Here are some points, each followed by its number:
[ -6  -8   8   2 -14   0   4  14] 0
[105 -12  60  22 -37   3   7  32] 1
[-55 -27 -25 -12  39  24 -15 -22] 2
[-23   7 -37   0  15 -13 -11  -2] 3
[ -4  -8 -30 -12 -18 -24   5  -4] 4
[-27  -5 -26 -13 100  30 -17 -10] 5
[102 -11 -33  61  -4  83 -19 -18] 6
[127 -11 119  81 -49  22 -16  63] 7
[-19  -4  -9   3  -8 -26   6 -26] 8
[-13 -11 -40 -23  -6   1 -37 -19] 9
[-20  50 -29 -19  43 -22  25 -26] 10
[ -6  26 -33 -17 127  26  -1 -20] 11
[-17 -23 -34 -16   9   9   4 -18] 12
[-17   4  27 -19 -33  -9  24  26] 13
[-17 -18 -40  12  37  15 -13 -15] 14
[-24  -3 -25  -5 -14   9 -17 -21] 15
Which five points above are nearest to each new point by angle, seen from the average point of the numbered points? Their numbers follow each, nearest first.
[ -5   3 -27 -17  78  18  -4 -20] 11 5 14 2 10
[-30   9 -24 -12  53  14 -20 -18] 5 11 2 14 10
[ 46 -10 -19  33 -29  30 -25 -16] 6 7 1 15 9
[  8 -12  39   2 -42 -13   7  10] 0 13 1 7 8
[ 10 -17  -6  13 -46   2  -9   2] 0 4 13 1 7
[-28   0 -26 -13  52   6 -10 -19] 5 2 11 14 10
[  2 -15 -32  22   4  22  -6 -37] 14 15 6 12 9
[-13 -14 -19  19  51  43  -7  -7] 5 14 11 2 6
[-34  -2 -17 -15  -5 -23   3 -17] 8 4 3 15 12
[ 39 -12  35   6 -25 -14   3  31] 1 7 0 13 4
[-17  16 -38 -11  48  -2 -13 -18] 11 5 10 3 14
[ 17  -4 -23  -1  53  43  -7 -29] 11 5 14 6 2
[-19   0   4  -5 -24  -4  12  -2] 13 0 8 4 15
[-29  26  17 -14 -26 -16  15  16] 13 0 8 4 15
[-23  29 -22 -16  31 -14   2 -20] 10 3 11 8 5
[ -9  13   0 -23 -22 -21  12  -2] 13 4 8 0 15
[ -4  -2 -27  15  30  -2 -16 -18] 14 3 5 11 2
[127 -10  10  73 -35  60 -18 -34] 6 7 1 0 13
[-30  -1 -40  -7  35  -7 -17  -8] 3 14 2 5 12
[-25  19 -53  10  10  -4 -22 -14] 3 15 9 14 10
[ 16 -20 -38  27  12  17 -26 -13] 6 14 9 15 12
[ 10 -12 -24   9  23  15 -16 -21] 14 6 5 11 2
[-21 -15 -13   4  -1  -1  -8  -4] 15 8 3 12 4
[-22  -6 -24   9  65  27 -23 -27] 5 14 11 2 3
[  4 -12 -25  15  15  25 -21 -27] 14 6 2 9 15
[-19   5  57  -7 -15 -19  39  27] 13 0 1 7 8
